array([[-37, -26,  19,  23,  -6],
       [ 25, -18, -16, -21,   4]]) ans = -37, 4

array([[  8, 217,  32, 215, 180, 114, 199],
       [141, 117, 136, 142,  13, 149,   1]]) ans = 8, 1

array([9757, 5903, 8893, 7517, 1620]) ans = 9757, 1620

array([ 32,  -3, -48,  28]) ans = 32, 28

array([[-863,  402, -872,  247, -197],
       [ 612, -383,  258,  117,  540],
       [ 548,  778,  878, -887,  687]]) ans = -863, 687

array([[202, 231, 117, 154, 122, 126, 103],
       [ 66,  52,  88,  42,  27, 149, 209]]) ans = 202, 209

array([[184,  79, 168, 203, 154],
       [ 33,  49,  81,  36,  41]]) ans = 184, 41
---
[[-0.687, 1.705, 1.453, -0.006, -0.285, 0.926], [-0.687, -1.496, -0.642, -1.238, -0.121, -0.547], [-0.687, 1.054, -1.288, -0.006, -0.285, 0.720]] >> -0.006
[[0.4, -0.3, -0.2, 2.2, -1.1, -1.1, 1.4], [-1.4, -1.2, 1.2, 0.3, -0.5, 1.8, 1.4], [-2.1, -1.8, 1.0, 0.4, -1.0, 1.8, 1.7]] >> 2.2
[[0.28, 0.03, 0.47, 0.00, 0.08, 0.19, 0.32], [-0.26, 0.79, 0.07, 1.02, 0.84, -0.16, 0.39], [1.93, -1.43, 1.38, -1.91, -1.91, 0.16, -0.15]] >> 0.00
[-0.12, -0.07, 0.00, 0.16, 0.17, 0.04, 0.16] >> 0.16
[10.03, -5.97, -2.51, 6.31, 17.49, 7.78, -18.55] >> 6.31
[[-66.77, 89.80, -9.78, 129.06, -72.57, 165.40, 128.60], [-114.49, 133.98, 132.98, 25.90, -177.20, 125.38, -9.98], [-75.24, 100.37, -18.98, 148.88, -74.88, 185.20, 142.84]] >> 129.06
[-8.818, 10.212, -2.966, -13.255, -3.558, -2.108] >> -13.255
[0.001, 0.078, 0.108, 0.090, 0.024, -0.113] >> 0.090
[-9.29, 3.69, 1.62, -12.31, 4.31, 15.03, 8.76] >> -12.31
---
-.38 .39 .08 .53 -.39 result: .53, .39

-.09 -.20 .03 -.06 -.03
-.17 -.33 -.39 -.08 -.26
-.33 .64 -.12 -.07 -.25
result: .64, .03

.11 .47 .09 -.21 .01 result: .47, .11

.06 .49 .02 .10 .51 -.17 result: .51, .49

-.49 .11 -.62 -.43 -.10 result: .11, -.10

-.18 -.07 .16 .00 .08 .11
.24 .38 -.46 .05 .16 .05
result: .38, .24

-.24 -.06 .60 .06 -.32
-.27 -.24 .02 .57 -.06
result: .60, .57
---
.01 .19 .54 -.29 .10 .31 result: .19

-.33 -.01 -.16 .06 .57 .13 .47 result: .13

-.37 -.16 -.25 -.18
.11 .60 .25 -.04
.15 .30 -.56 -.08
result: .25

-.20 .15 -.03 -.18
.08 .08 .06 -.01
.02 .25 -.16 .53
result: .15

.31 .43 .63 .12 -.33 .56 result: .43

.44 .51 -.25 .00
.47 -.30 .27 .59
result: .47
---
-.03,.04,.19,.49,.10,.15
-.19,.08,.06,.51,.14,.05
-.19,.07,.05,.51,.14,.05
==> .14

-.04,-.26,.00,.19
.52,.47,-.15,-.57
-.13,-.14,-.27,-.04
==> -.27

.10,.42,-.49,.13,.55,-.39,.11
-.10,.14,.47,-.06,-.10,.33,-.26
.04,-.15,-.19,.02,-.05,-.13,.13
==> -.13

.03,.05,.02,.25
-.59,.06,.02,-.27
-.26,-.09,.10,-.25
==> .10

-.07,.58,.56,-.20,.45,.01,-.36
.43,-.12,.05,-.40,.39,.49,.10
.11,.21,-.18,-.12,.14,-.01,-.17
==> -.01

-.54,-.09,-.03,-.27,.23
-.43,-.03,-.09,-.20,.43
-.59,-.10,.04,-.24,-.01
==> -.24
